Each row has a name. Each piece below is followed by the name of the row it came from, unless a question asks for something else. Each question is about the rows just above it.

zure: [134 176 138 107  91]
zofes: [124 167 138 108 123]
sipud: [124 167 138 108 126]
gov: [151 112 109 111  75]
fupi: [116 176 202  98  82]
tedi: [117 174 162 107 136]
revo: [135 167 137 108 100]
pegut: [137 117 117 112  80]
zasap: [114 158 208  99  86]
sipit: [137 154 125 105  94]
Which row holds [137 154 125 105]? -> sipit
The rest of the row after [154 125]: -> [105  94]
How many entries does [151 112 109 111] have? -> 4
Number of entries in [116 176 202  98  82]: -> 5
After [117 174], its row goes on with -> [162 107 136]
After [176 138], its row goes on with -> [107  91]

rivo: [146 138 149  53]
sipud: [152 111 152  97]
pegut: [113 141 103 126]
sipit: [157  92  82 156]
zasap: [114 141 104 164]
gov: [121 151 101 168]
How many entries does [114 141 104] have? -> 3
Go on from [141 103] to the end of its row. -> [126]

zure: [175 129 180 100 163 106 144]
sipit: [ 75 120 116 154 110 151 120]
tedi: [107 147  91 134 109 208 177]
revo: [ 95  73  45 101  93 131 117]
gov: [174 129  88  59 143 124 153]
sipud: [142 128  95 171 149 127 111]
zofes: [ 99 184 167  89  79 110 104]
zasap: [136 120 137 138 101 165 153]
pegut: [123 119  99  94 124 142 175]
fupi: [129 169 135 123 106  75 147]
Zet: [134 129 147 157  84 117 163]
rivo: [174 129  88 106  81 147 141]
Count the entries of [174 129  88  59 143 124 153]: -> 7
The rest of the row after [ 94 124 142]: -> [175]

zure: [161 156  79 120 182 149 162]
fupi: [138  71 114  92 183 149 124]
zasap: [140  77 115  76  86 113 136]
sipud: [ 87 113 123  48 149 118 190]
[ 86 113] -> zasap
Go on from [182 149] to the end of its row. -> [162]

sipit: [170 124  46 136]
Zet: [170 124  45 163]
rivo: [124 170 162 137]
[170 124  45] -> Zet
[124  46 136] is in which row? -> sipit
Go on from [124  45] to the end of its row. -> [163]
[170 124  46 136] -> sipit
Go on from [124  46] to the end of its row. -> [136]
[124 170 162] -> rivo

sipit: [203 115 110 132]
pegut: [120 173 159 165]
gov: [204 115 110 132]
How many entries does [204 115 110 132] have? -> 4
[204 115 110 132] -> gov
Go on from [203 115] to the end of its row. -> [110 132]
[203 115] is in which row? -> sipit
How many entries does [204 115 110] have? -> 3
How many entries does [120 173 159 165] have? -> 4
[159 165] -> pegut

zasap: [110 141 117 128]
Zet: [119  84 136 127]
zofes: [127 154 129 127]
gov: [136 118 112 135]
sipud: [153 171 177 129]
pegut: [132 132 136 118]
revo: [133 147 128 117]
tedi: [119 128 122 131]
rivo: [140 115 119  92]
fupi: [110 149  90 153]
The row with [128 117] is -> revo
How many entries does [132 132] have? -> 2

zure: [ 92  95 155  92 115  73  86  83  98 102 112  91  65  88  90 133 135 149
 168 163  72 173 102 142  82 163 169  89 151 152  91  67 136 160  62 152
  77 107 138 102 161 153 102 154 145 180 166 160  56  85  85 145 116 175]
Zet: [146 124 120 175 188 172 145 142 134 101 134 151 170 128 122 110 117 134
 126 120 151 123 166 136 162 138 148 136 139 143 114 146 152 161 158 143
 145 125 123 104 131 144 128 143 150 124 144 144 158 144 147 119 123 127]
revo: [136 143 139  89  87  87 142  93  96  97 149  87 191 145 135  99  96 128
  42 125 105 118 104  89 153  91  90 152  70  94 126 108  94  89 107 102
 164 154  78 107  81  84 145  69  83  85  97  67 148 151 159  62 151 116]
pegut: [139 142 110 138 141 112 141 123 134  98 133 124 153 154 148 113 117 176
 134 116 121 133 146 176 136 176 114 146 121 166 140 119 142 128 115 148
 148 143 153 114 122 172 161 130 131 156 116 131 139 145 145 133 140 153]
fupi: [125 117 110 146 166 146 136 115  96  78 122 122 165 114  97  86  99 112
  97  93 137  91 146 110 163 102 138 118 122 109 102 118 142 139 141 127
 137 116 101  82 110 104 110 116 128  88 128 123 140 133 138  78 106  92]
sipit: [139 142 110 138 141 112 141 123 134  98 133 124 153 154 148 113 117 176
 134 116 121 133 146 176 136 176 114 146 121 166 140 119 142 128 115 148
 148 143 153 114 122 172 161 130 131 173 116 131 139 145 145 133 134 153]
[139 142 110 138 141 112 141 123 134  98 133 124 153 154 148 113 117 176
 134 116 121 133 146 176 136 176 114 146 121 166 140 119 142 128 115 148
 148 143 153 114 122 172 161 130 131 156 116 131 139 145 145 133 140 153] -> pegut
Number of entries in [136 143 139  89  87  87 142  93  96  97 149  87 191 145 135  99  96 128
  42 125 105 118 104  89 153  91  90 152  70  94 126 108  94  89 107 102
 164 154  78 107  81  84 145  69  83  85  97  67 148 151 159  62 151 116]: -> 54

Zet: [ 95 128 157 139 145  57 109 140 142 107 162 152  79 124 115  61 121 149
 131  81 129 115 173 129 174 147 152  72 167  60 140 158  92 146  83 118
  99 105 125 111 108  74  81  50 105 181 118 130 128  84 103 128 182 111
 145 168  92]
zofes: [112 165 118 155 114  77  63 138 171 130 158 142 127 107  83  56  74 118
 119 183  76 119 163 114 187 144 140 120  93  70 148  95 137 147  71 159
  63 148 137 168 111 118 136  80 113 175 149 110 107 120 116 127 145  94
 174 115 131]
pegut: [152  74  62 162 134 170 106 129 108 167 112  69 137 109  87 186  70 116
 106 169 128  89 159 111 138 134 172 120 120 153 119 112 191 160 138 201
 134 122 175  89  83 135 122 112 136 127 105 146 146  83 110 144 183 111
 149 162  85]
zasap: [152  74  62 162 134 170 106 129 142 167 112  69 137 109  87 186  70 116
 106 169 128  89 159 111 138 134 152 120 120 153 119 112 191 160 138 201
 134 122 175  89  83 135 122 112 136 127 105 146 146  83 110 144 183 111
 149 162  85]
How many entries does [ 95 128 157 139 145  57 109 140 142 107 162 152  79 124 115  61 121 149
 131  81 129 115 173 129 174] have? -> 25
Where do [108 167 112  69] appear? -> pegut

pegut: [128 128 148 206]
fupi: [128 138 202 160]
sipud: [199 135 128 126]
rivo: [128 128 138 201]
sipit: [169 196 139 129]
zure: [128 128 148 127]
gov: [169 196 136 129]
Zet: [131 181 184 132]
tedi: [193 134 128 128]
revo: [184 131 128 128]
zasap: [177 129 127 127]
Number of entries in [184 131]: -> 2
Count the entries of [177]: -> 1

sipit: [135 124 134 163 128 115 111]
rivo: [109  78 173 139  66 120 132]
tedi: [142 180 142 121 179 131 113]
zure: [108 143 139 130 152 127 112]
pegut: [112  63 125 127 184 115 111]
zasap: [113 113 134  79 120 125 110]
fupi: [132 125 137 144  68 141 104]
revo: [141 171 121 112 152 133 119]
zofes: [147 151 126 118 118 121 140]
gov: [128 140 170  84  98 128 113]
sipud: [139 130 149 127 112 134 109]
Zet: [120 180 125 127 185 125 143]
The row with [139 130 152 127 112] is -> zure
[127 184 115 111] -> pegut
After [125 127 185], its row goes on with -> [125 143]

Zet: [136 119 142 123 122 120 121 104 128]
zasap: [138 117 145 121 121 119 119  98 132]
zofes: [158 127 170 122 121 121 117  95 124]
revo: [165 144 192 113 117 134 117  69 120]
zure: [159 126 171 109 125 127 117  84 126]
gov: [137 119 142 124 121 121 117  96 129]
fupi: [161 130 172  97 133 127 117  83 125]
After [117  84], its row goes on with -> [126]
Where do [137 119 142 124 121 121 117] appear? -> gov
How many entries does [136 119 142 123 122 120 121 104] have? -> 8
The rest of the row after [124 121 121 117  96]: -> [129]
The rest of the row after [119 142 123]: -> [122 120 121 104 128]
Number of entries in [136 119 142 123 122 120 121 104 128]: -> 9
Where do [158 127 170 122 121 121 117  95] appear? -> zofes

zasap: [175 173 176 182 184]
gov: [109 132 101 116 125]
fupi: [118 119 139 145 138]
sipud: [190 156 126 136 113]
tedi: [109 104 101 116 125]
sipit: [ 99 100 106 145 147]
zure: [149 118 120 139 145]
rivo: [175 173  90 112 138]
revo: [161 126 102  89  84]
pegut: [ 93  76  90 113 138]
zofes: [ 42 124 145 144 150]
After [109 104], its row goes on with -> [101 116 125]
Count the entries of [175 173 176 182]: -> 4
The row with [118 120 139 145] is -> zure
How many entries does [175 173 176 182 184] have? -> 5

sipud: [122 120 125 165  86 115 112 122 153 142 129 158 146 155 134 145 112 129
 135 189 143 145 142 129 102 152 122 120  88 201 135 140 114 111 125 115
 124 111 138 117 127  71]
zasap: [119  91 155 157  80 143 121 138  95 107 118 189 145 146 158 134 129 155
 112 135 143  85 102 119 113 159 124 139 108 116 143 118 119 103  92 141
 124 124 114 139 116 135]
gov: [149 120  97 110 133 160 121 137  97 116 125 109 129 183 124 124 140 175
 148  95 113 109 161 142 124 102 199 139 121 129 117 110 119 159 123 144
 155 162 150 135 147 136]
revo: [135 124 125 137 143 113 143 137  95 107 125  96 107 101 121 107 147 129
 119  69 112 109 113 120 152 102 139 139 164  58 117 110 119 103 123 145
 127 146 135 136 139 184]
tedi: [125  72 125 165  85 115 121 129  88 107 125 185 129 167 138 124 140 143
 128 165 106 105 113 120 108 125 151 139  86 121 131 107 119 130  83 150
 120 120 138 130 139 129]
The rest of the row after [125 165  85 115]: -> [121 129  88 107 125 185 129 167 138 124 140 143 128 165 106 105 113 120
 108 125 151 139  86 121 131 107 119 130  83 150 120 120 138 130 139 129]
[ 85 115 121 129] -> tedi
The rest of the row after [139 139]: -> [164  58 117 110 119 103 123 145 127 146 135 136 139 184]
[158 146 155 134 145 112 129 135 189 143] is in which row? -> sipud
Where do [109 161 142 124 102 199 139] appear? -> gov
[118 189 145 146 158 134 129 155 112] -> zasap
[119  91 155 157  80 143 121 138  95 107 118 189 145 146 158 134 129 155
 112 135 143  85 102 119 113 159 124 139 108 116 143 118 119 103  92 141
 124 124 114 139 116 135] -> zasap

sipit: [184 164 122 168 147 119 138 124 184 123]
rivo: [109 100  83 133 121 146 101 109 145 114]
Zet: [166 142 117 179 151 150 191 174 178 142]
pegut: [184 109 101  83 133 145 121 146 109 142]
After [146 101], its row goes on with -> [109 145 114]
[100  83 133 121 146 101 109 145] is in which row? -> rivo
[109 101  83] -> pegut
Count the entries of [184 109 101  83]: -> 4
[142 117 179 151 150 191 174 178 142] -> Zet

pegut: [160 140 101 104 151 154]
sipud: [144 127 147 126 106 125]
Zet: [117 109 145 130 104 100]
sipit: [102 101 160 127  94 139]
zofes: [122 104  73 126 106 106]
zasap: [131 124 147 126 105 125]
The rest of the row after [160 140]: -> [101 104 151 154]
Count the entries of [144 127 147 126]: -> 4
The rest of the row after [127 147]: -> [126 106 125]

zasap: [120 142 110 107 170 135 187 132 100  91 142 142  99 148 145 154 149]
sipit: [ 99 104 158 138 134  99 107  72  78  92 142 142  53  80 115  89 155]
tedi: [160 180 110 107 170 134 187 192 137 124 116  99 153 218 191 209 123]
rivo: [123 141 159 111 157 103 142 138  99  90 144 143  88 151 155 144 151]
pegut: [122 141 159 137 146  98 141 128  86  88 159 170  72 146 146 143 157]
The rest of the row after [122 141 159]: -> [137 146  98 141 128  86  88 159 170  72 146 146 143 157]
The rest of the row after [ 91 142 142]: -> [ 99 148 145 154 149]
Go on from [110 107 170 134 187] to the end of its row. -> [192 137 124 116  99 153 218 191 209 123]

zofes: [113 134 141 115  78 164]
tedi: [100 130 147  98  89 172]
sipud: [134 130 148  78  74  86]
zure: [117 140 156 111  68 168]
zasap: [166 140 157 175  88  64]
sipit: [149 132 136 162 132  49]
gov: [154 142 151 166 123  49]
fupi: [136 162 132 132 149  61]
Number of entries in [136 162 132 132 149]: -> 5
Go on from [130 147] to the end of its row. -> [ 98  89 172]
The row with [134 141 115  78] is -> zofes
Where do [149 132 136 162 132] appear? -> sipit
The rest of the row after [140 156]: -> [111  68 168]

rivo: [126 155 140 115 128 121  97 136 148 123 118 167 124 101  94 108 159 103
 132 120 110 117 102 100]
tedi: [137 147  98  87 116 131 115 134 165 144 143 179 123 139  72  81 130 138
 117 113 121  65 114  87]
zasap: [132 153 115 102 124 132  95 138 166 137 121 184 123 110  72  90 156 112
 119 119 106  94  96  90]
sipit: [132 143 115 102 124 132  95 138 166 122 121 184 123 110  72  90 156 112
 119 119 106  94  96  90]
zure: [156 147 160 106 173 134 158 112 109  95 140 144 155 143 109 102 133 146
  94 102 101 119 150 150]
revo: [126 155 140 115 127 121  99 136 147 123 117 166 123 101  96 109 159 103
 132 121 111 118 102 100]
gov: [124 143 140 124 129 123 114 130 133 122 123 143 125 112 117 121 143 116
 136 123 121 125 118 115]
sipud: [140 146 111  73 116 109 137 131 142 134 160 169 129 159  92  86 112 150
 113 100 126  57 141  90]
fupi: [142 147 121  70 120 102 145 132 129 129 163 168 134 161 100  89 110 151
 109  96 122  61 149  95]
zofes: [156 147 160 106 173 134 158 112 109  95 140 144 155 143 109 102 133 146
  94 102 107 119 150 150]
[126 155 140 115 127 121  99 136 147 123 117 166 123 101  96 109 159 103
 132 121 111 118 102 100] is in which row? -> revo
[111  73 116 109 137 131] is in which row? -> sipud

sipud: [ 93 126 102  88]
revo: [ 78 180  69 177]
tedi: [ 61 185  60 163]
gov: [ 80 158  89  93]
fupi: [ 68 184  90  93]
rivo: [ 80 138  89  93]
zofes: [ 61 184  58 174]
pegut: [ 90  89 158  93]
Which row holds [158  89  93]? -> gov
After [ 61 185], its row goes on with -> [ 60 163]
Where do [ 60 163] appear? -> tedi
The rest of the row after [ 78 180  69]: -> [177]
Go on from [ 90  89 158] to the end of its row. -> [93]

pegut: [126 139 131 123 126  98 126 129 128 125 115 144]
zofes: [144 135 130 204 123 158 127 129 127 124 123 149]
tedi: [ 98 126 128 128 125 157 128 129 132 136 152 111]
Go on from [127 129] to the end of its row. -> [127 124 123 149]
Count the entries of [126 139 131 123 126  98 126 129 128 125 115 144]: -> 12
[ 98 126 129 128 125] -> pegut

fupi: [110 130 114 196 128 100 137 128  95 123  57  84 163 126 139  89 107  97
 127 157  96 112 107 106 161 170 129 114 126 143 101 140 150 130 153  91
 170 218 139  90 128 158 165 141]
sipit: [182  77 154 160 132 113  73  90 118 125 150 197 124 154 121 120 119 121
 144 182 156 143 125 107 141 105 184 146 151  81 115 105 125  97 137 138
 206 208 125 120 147 155 125 144]
tedi: [106 157 132  52  87 160 159 124 149 149 150 197 124 155 121 157 163 143
 156 121  95 112 108 165 103 112 131 126 151 151 156 121 117 144 103 145
  55  58 155 158 113 121 122 137]
How many entries does [182  77 154 160] have? -> 4
After [ 96 112], its row goes on with -> [107 106 161 170 129 114 126 143 101 140 150 130 153  91 170 218 139  90
 128 158 165 141]
The row with [143 156 121  95 112] is -> tedi
The rest of the row after [150 197 124 155 121]: -> [157 163 143 156 121  95 112 108 165 103 112 131 126 151 151 156 121 117
 144 103 145  55  58 155 158 113 121 122 137]

Zet: [130 120 177 139 137 104 135 128 142 116 129 116 137 129 164 116 114 124
 108 153 129 183  93  98 114 129 128]
sipit: [127 126 114 102 121 122  87 100 144 134 123 130  93 133 139 169 136 132
 113 131 140 107 128 128 143 126 110]
tedi: [133 125 129 127 139 129 126 139 124 156 148 123 130 121 116 114 137 119
 118 132 131 124 137 140 140 127 106]
rivo: [145 106 141 123 181 124 125 138 128 152 162  97 132 121 127 112 128 105
 107 138 130 150 125 137 140 123 116]
gov: [135 133  86 124 113 151 133 139 115 140 123 139 131 126  99 129 132 133
 155 100 122  88 151 155 142 131 136]
zofes: [126 159 118 147 106 157 181 155  83 135 125 160 147 139  80  82 130 145
 173  95 125 123 136 131  95 130 164]
revo: [ 78 170 128 159 113 133 154 152 103 142 131 163 134 135 101  94 162 143
 133 128 155 120 134 116  89 134 128]
fupi: [139 120 119 142 124 133 130 140 132 116 117 131 135  82 138 181 126 123
 138 139 125 125 168 151 153 200 133]
sipud: [134 134 114 141 122 148 154 154 103 134 124 146 139 134 119 122 126 140
 154 116 130 145 128 130 114 138 183]
pegut: [133 128 122 141 109 133 136 132 133  84 101 133 140 115 129 141 114 128
 147 129 101 117 156 139 134 148 136]
Count the entries of [145 106 141 123 181 124 125 138 128]: -> 9
Number of entries in [145 106 141 123 181 124 125 138 128 152 162  97 132 121 127 112 128 105
 107 138 130 150 125 137 140]: -> 25
Which row holds [122  87 100 144]? -> sipit
[133  86] -> gov
[115 140 123 139 131 126  99 129 132] is in which row? -> gov

zure: [ 94 123 129 174]
Zet: [161  97 136 136]
pegut: [148 110 125 114]
zasap: [138 162 112 139]
sipit: [103 132 118 121]
fupi: [134 123 122 200]
rivo: [161  98 143 123]
Count the entries of [134 123 122 200]: -> 4
Number of entries in [103 132 118]: -> 3
[ 94 123] -> zure

fupi: [135 139  95 125  65 124 125]
pegut: [ 91  69 142 175 109  84 114]
gov: [122 154 103 134 163 185 194]
tedi: [183  92 145 140 162 162 161]
rivo: [181 215 104  93 172 125 137]
sipud: [130  72 169 115  98 105 189]
zasap: [164 176  98 117 118 181  63]
revo: [165 128 208 155  98 142 121]
sipit: [ 74 168  73 111 114  72 140]
zofes: [ 98 132 138 188 125 142 127]
Zet: [ 88 133 138 188 125 142 127]
Go on from [133 138 188 125 142] to the end of its row. -> [127]
[ 92 145 140 162 162] is in which row? -> tedi
Where do [ 73 111] appear? -> sipit
[ 98 117 118 181] -> zasap
Number of entries in [181 215 104  93 172 125 137]: -> 7

pegut: [178 119 184 134 142 195  95  98 167]
revo: [178 120 184 134 142 208 179  54  58]
sipit: [ 50  61 217 201 123  84  47 180  54]
gov: [ 50  61 217 201 103 179 151  72 172]
rivo: [128  99  58 207  65 216 215 181  73]
Number of entries in [128  99  58]: -> 3
Where do [195  95  98] appear? -> pegut
How many entries does [ 50  61 217 201 123  84  47 180  54] have? -> 9
How many entries does [ 50  61 217 201 123  84  47] have? -> 7
Go on from [178 120 184 134 142] to the end of its row. -> [208 179  54  58]

sipud: [ 68  78 110 126  94 163]
Zet: [191  77 110 126  94  66]
zasap: [191  76  59 181  94  66]
Number of entries in [191  77 110 126  94]: -> 5
After [ 77 110], its row goes on with -> [126  94  66]
After [191  77 110 126  94], its row goes on with -> [66]
[191  77 110 126  94  66] -> Zet
Go on from [191  76] to the end of its row. -> [ 59 181  94  66]
Count the entries of [191  77]: -> 2
Go on from [191  77] to the end of its row. -> [110 126  94  66]

